Each row is where one point has got to under a steady rotation. How many ticks took it there?
The counts run from 0 to 497.
[-1.35 -0.69 -1.21 -1.23 -0.49 -0.74 -1.37 -4.55 -2.80  2.87 -0.20 -0.85
 -2.75 -2.26  2.43  2.39  1.10 -2.32  0.52  0.93  2.14  0.41 -0.37 -1.94
 -1.31 -0.06 -1.94  1.60  0.86 -1.39 -0.85 -0.63  0.35 -2.56 -1.95 -1.02
 -0.20  0.07  2.23  2.41 -0.21 -1.44] => 65
[-3.24  3.08 -1.27 -0.44 -2.64  1.93  0.03 -4.32 -0.21  4.11  0.10 -0.61
 -3.74 -0.74  2.19  0.45  0.19 -0.78  0.92 -0.01  1.43  2.09  1.97 -0.54
  1.07  0.97 -1.36  1.81  0.90 -0.08  2.35 -1.43  1.29 -2.17  0.38 -1.44
 -1.75  0.77  1.30  0.72  0.48 -0.17] => 38
[-1.29 -0.57 -1.34 -1.13 -1.71  0.27 -2.46 -4.39 -2.56  3.44 -0.97 -2.08
 -3.28 -2.00  1.78  1.65  0.16 -2.49  1.88  0.92  1.90  0.71  0.14 -1.95
 -0.47  0.36 -2.27  0.96 -0.09 -0.36  0.22 -0.82  0.39 -1.78 -1.42 -0.53
  0.14  1.46  1.35  2.07 -0.05 -2.29] => 288
[-2.89 -1.54 -0.10  0.48  0.74 -1.92 -2.06 -4.60 -2.35  1.56  1.53 -0.33
 -0.27 -0.38  2.31  2.45 -0.13  0.73  1.03  1.38  0.57  0.37  0.73 -1.08
  1.45  0.35 -1.15  0.91  1.96  0.79  0.29 -1.20  1.15  1.06 -1.76  0.98
  0.62 -2.61  3.63  4.33  0.98  0.33] => 151
[-1.35  1.08 -0.99 -2.36 -2.08 -0.16 -1.06 -5.43 -2.90  3.42 -0.59 -0.05
 -2.69 -1.74  1.05  0.87  0.41 -0.67  0.68  1.52  2.27  2.44  0.08 -0.69
 -0.97 -0.11 -0.95  1.63  0.15 -1.92  0.42 -2.41  1.98 -1.64 -0.67 -1.11
 -0.05  0.42  2.01  1.51  0.75 -2.48] => 130
[-1.56  0.14 -1.18  1.65  0.41 -0.17 -2.93 -4.37 -0.15  2.28  0.43 -2.17
 -1.64 -1.10  2.29  0.60 -0.92  0.02  2.63  0.08  3.61  0.76  1.09 -0.33
  2.10  1.40 -2.45  0.48  1.62 -1.08  0.59 -1.51  0.71 -2.50 -0.63  1.44
  0.14 -0.38  2.92  3.35 -0.25 -0.10] => 303
[-3.09 -1.67  0.03  0.64 -1.62 -0.33 -1.56 -3.25 -2.27  3.47  1.91 -1.41
 -2.34 -0.90  2.38  2.45  0.54 -0.06  1.22 -0.31 -0.35  0.16  2.09 -1.39
  2.13  0.88 -1.28  0.70  0.33  1.91  2.80 -0.41  0.83  0.11 -2.47 -0.43
  0.82 -1.07  1.92  3.49  1.53 -0.56] => 226
[-2.43  0.96 -0.23 -2.46 -0.22 -1.09  0.25 -5.46 -2.42  1.71 -0.19  1.12
 -2.55 -0.63  2.95  2.15 -0.32 -1.00  0.47  2.42 -0.41  1.31 -0.38 -1.12
 -1.34 -1.31 -1.00  2.49  1.45  0.57 -0.57 -1.52  1.26  0.69 -1.03 -1.41
 -1.76 -1.68  2.91  2.15  0.35 -0.55] => 125
[-2.56 -0.09 -0.30 -0.48 -2.85  1.60 -2.36 -4.44 -1.63  4.63  0.98 -1.63
 -1.53 -0.80  1.31  1.64  0.16 -0.23  1.90  0.18  1.62  1.19  2.02 -1.61
  2.06  1.36 -1.43  0.49  0.67  0.85  2.88 -1.30  1.71 -0.33 -0.88 -0.17
  1.74  0.50  0.92  2.12  0.90 -0.99] => 443
[-3.14  1.78 -2.04 -1.70  0.42 -1.02 -0.29 -4.84 -2.22  1.63 -1.04 -0.58
 -2.23  0.21  1.32  0.67 -0.41 -0.89  0.28  2.28  2.36  1.56 -0.30 -1.15
 -1.29 -0.52 -1.64  2.05  2.42 -2.24 -2.01 -0.60  1.51 -1.52  0.25 -0.28
 -2.56 -0.25  3.47  0.99  0.20  0.43] => 338
[-2.98 -1.63 -0.55  0.13 -0.46 -0.72 -1.45 -3.79 -3.54  4.00 -0.50 -1.78
 -1.53 -1.30  2.00  3.52 -0.19 -1.36  0.75  0.61  1.19 -0.91  0.73 -3.17
  0.10 -0.33 -1.99  1.58  0.24  0.90  0.63 -0.03  0.12 -1.04 -2.44 -0.73
  0.69  0.70  1.68  2.66 -0.43 -1.67] => 223
[-4.34  1.35 -1.70  1.03 -0.37  0.80 -1.98 -3.67  0.21  2.66 -0.19 -2.72
 -1.68  0.67  1.19  0.49 -1.10 -0.21  2.04  0.45  3.10  0.96  1.97 -1.64
  2.53  1.12 -2.21  0.54  2.28 -0.45  0.57  0.35  1.23 -1.95  0.77  1.39
 -0.64  0.47  2.42  1.20 -0.06  1.36] => 22
[-3.15 -0.93  0.03  0.77 -2.03  0.09 -1.96 -3.28 -1.68  3.77  1.83 -1.78
 -2.19 -1.21  1.65  1.84  0.74  0.36  1.37 -0.96  0.94  0.66  2.29 -1.56
  2.49  1.44 -1.29  0.26 -0.04  1.06  3.09 -0.62  1.28 -0.98 -1.85 -0.01
  1.12 -0.54  1.78  3.44  1.60 -0.76] => 227
[-2.63 -1.54  0.38 -1.34  0.89 -0.86 -1.58 -4.98 -2.96  2.76 -0.96 -0.96
 -1.32 -1.04  2.00  3.69 -0.45 -2.02  1.39  1.90  1.28 -0.46  0.00 -3.12
 -0.04 -1.31 -1.11  1.50  1.48  0.28 -0.68  0.51  0.95 -0.81 -1.56 -0.02
  1.05 -1.28  2.39  2.14 -0.37 -0.37] => 215
[-4.53  1.46 -0.87  0.24 -0.72 -1.21  1.63 -2.65 -1.84  2.75  0.75 -0.07
 -3.13 -0.33  3.10  2.25  0.53 -0.41 -0.58 -0.21 -1.10  0.09  1.91 -1.92
  0.58 -0.07 -0.89  2.67  0.36  0.92  1.65 -0.34  0.48 -1.33 -1.58 -2.08
 -2.36 -1.56  2.54  1.85  1.40  0.19] => 473
[-4.72  2.73 -1.22  0.09 -0.08  0.05 -0.32 -4.13 -0.56  2.75 -0.14 -0.88
 -0.98  1.01  0.17  0.13 -1.71  1.19  0.69  1.27  3.22  1.73  1.66 -0.98
  1.85  0.22 -0.86  1.29  1.89 -1.33  0.73 -0.92  2.52 -1.63  1.46  0.83
 -1.25 -0.32  3.47  0.74  0.39  1.13] => 179
[-2.07  0.79 -1.06  0.95 -1.45 -0.07 -1.60 -4.82 -2.13  4.49  0.18 -1.05
 -0.19 -0.83  1.61  1.36 -1.03  1.26  0.76  0.69  3.31  0.46  0.70 -0.90
  0.99  1.19 -2.15  1.41  0.93 -0.65  1.78 -2.47  0.59 -0.71 -1.58 -0.21
  0.67  1.76  1.93  2.76 -0.35 -2.27] => 378
[-1.37 -1.21 -0.44 -0.37 -1.65 -0.41 -2.78 -3.64 -1.40  1.76  0.95 -1.86
 -4.46 -1.82  2.92  1.87  0.35 -0.80  2.74 -0.08 -0.93  1.15  1.01 -0.65
  1.52  0.69 -1.83  0.48 -0.15  1.93  1.95 -0.50  0.89  0.53 -1.64 -0.12
 -0.33 -1.41  2.20  3.66  1.55 -1.04] => 292
[-3.27  3.08 -1.53 -0.75 -2.32  1.50  0.05 -4.04 -0.84  3.80 -0.90 -1.04
 -3.75 -0.75  1.62  0.67 -0.45 -1.07  1.11  0.19  2.09  1.67  1.73 -0.91
  0.28  0.30 -1.72  2.11  0.53 -0.47  1.37 -1.35  1.18 -2.64  0.07 -1.37
 -2.09  1.54  1.27  0.23 -0.16 -0.86] => 39
[-3.70  1.04 -1.40 -1.97  0.19 -1.34  0.30 -4.50 -2.14  1.17 -0.08  0.27
 -2.59  0.20  2.52  1.25  0.06 -0.75  0.00  2.47 -0.34  1.21 -0.46 -1.21
 -1.43 -0.72 -1.06  2.30  2.39 -0.30 -1.74 -0.25  1.02  0.53 -0.44 -0.71
 -2.80 -1.68  3.55  1.89  0.59  0.88] => 340
[-4.34  2.85 -0.80 -1.92 -1.50  0.82  0.69 -4.95 -2.12  3.91 -0.44  0.23
 -1.08  0.08  0.63  0.89 -0.33 -0.36 -0.36  1.81  2.64  1.63  1.31 -1.67
 -0.27 -0.28 -0.53  2.32  1.73 -1.54  0.35 -1.13  2.17 -1.73  0.49 -0.97
 -0.74  0.54  2.14 -0.10  0.19  0.09] => 188
[-3.07 -1.18 -0.29  0.39 -0.06 -1.43 -2.13 -4.87 -1.83  2.14  2.38 -0.33
 -0.11 -0.38  2.04  1.64  0.29  1.21  0.85  1.08  1.29  0.77  0.99 -0.57
  1.89  1.17 -0.85  0.63  2.18  0.27  1.05 -1.37  1.37  0.64 -1.55  1.08
  1.04 -2.52  3.22  4.46  1.18  0.47] => 152
[-0.97 -0.90 -1.39 -0.53 -2.37 -0.38 -2.69 -4.01 -2.10  3.08  1.25 -1.61
 -3.22 -2.38  1.44  0.65  1.46 -0.97  0.92 -0.60  1.95  1.78  1.18 -0.46
  0.88  1.75 -1.59  0.23  0.02 -1.32  1.21 -1.08  1.25 -2.27 -1.97 -0.36
  0.03  0.06  2.29  3.34  1.63 -1.68] => 71
[-4.44  2.28 -1.08  0.67 -1.64  2.03 -0.63 -4.39  0.73  3.23  1.16 -0.79
 -1.73  0.50  2.63  0.44  0.09 -0.16  0.80  0.70  1.72  1.23  2.19 -0.50
  1.73  1.53 -1.74  1.40  3.24  0.61  1.27 -0.83  1.20 -1.35  0.65  0.07
 -0.96 -0.82  1.69  1.42 -0.05  1.81] => 29
[-3.28  1.63 -0.81 -2.73 -1.71  0.12 -0.12 -4.42 -3.16  3.49 -1.64 -1.32
 -3.50 -0.55  0.15  1.60 -1.05 -1.19  1.39  1.20  1.63  1.86  1.09 -2.28
 -0.15 -1.12 -0.54  1.89 -0.79 -1.07  0.55 -0.51  2.18 -1.32  0.06 -1.15
 -0.73  1.04  2.01 -0.15  0.99 -1.81] => 197
[-2.60  2.19 -0.29 -1.67 -0.57 -0.02 -0.42 -5.48 -0.33  0.97  0.59  1.16
 -2.83 -0.21  2.48  0.55 -0.46  0.24  1.22  1.92  0.47  2.91  1.04  0.80
  0.83 -0.04 -0.56  1.65  2.11 -0.26  0.38 -2.27  2.68  0.07  0.56  0.09
 -1.61 -2.87  3.26  1.89  1.05  1.08] => 119
[-2.90  1.79 -0.88 -2.14 -1.33  0.41 -1.48 -4.19  0.01  1.16  0.15 -0.99
 -4.49 -0.64  1.00  0.16  0.24 -1.67  1.94  0.22  1.22  3.41  2.00 -0.35
  1.52  0.44 -0.72  0.55  1.49 -1.18  0.27 -0.15  2.68 -2.16  1.04  0.92
 -1.43 -2.13  2.95  0.76  1.55  1.36] => 269
[-3.56  2.40 -2.21  0.35 -1.34 -0.64 -0.54 -3.29 -0.51  1.81  0.90 -1.33
 -3.70 -0.35  1.16 -1.03 -0.69  1.29  0.79 -0.46  1.65  2.74  1.79  0.47
  1.50  1.15 -1.48  1.26  0.25 -1.60  1.19 -1.32  1.78 -1.73  0.36  0.22
 -2.84 -0.47  3.70  1.93  2.02  0.12] => 327
[-2.39  0.89 -0.51 -1.27  0.85 -1.33  0.25 -4.06 -1.19  0.80 -1.68 -1.09
 -5.09 -1.04  2.44  2.01 -1.38 -2.02  2.36  0.78 -0.05  1.19  0.51 -1.60
  0.16 -1.76 -1.31  1.94  0.04  0.20 -0.38 -0.09  0.97 -1.44 -0.42 -0.56
 -2.26 -2.00  3.48  1.15  0.30 -0.31] => 50
[-3.85  0.22 -1.87  1.15 -0.51 -0.59 -1.06 -3.72 -1.22  1.92  1.79 -0.49
 -1.16  0.70  3.68  0.81  0.35  0.85  0.12  1.29 -0.29  0.19  0.60 -0.83
  0.58  1.60 -2.71  1.60  3.04  1.33  0.44 -0.53  0.12  0.87 -1.14 -0.12
 -2.18 -0.97  2.63  3.87  0.47  1.32] => 93
[-1.75 -0.81  0.16 -0.23  0.00 -0.51 -2.95 -5.39 -1.18  1.53  1.22 -0.53
 -1.19 -0.74  2.09  1.65 -0.69  0.51  2.61  1.79  0.62  1.61  0.74 -0.13
  1.98  0.33 -1.25  0.35  2.29  1.14  0.86 -1.70  1.78  1.56 -0.55  1.32
  0.92 -2.33  2.74  4.01  0.50  0.26] => 367
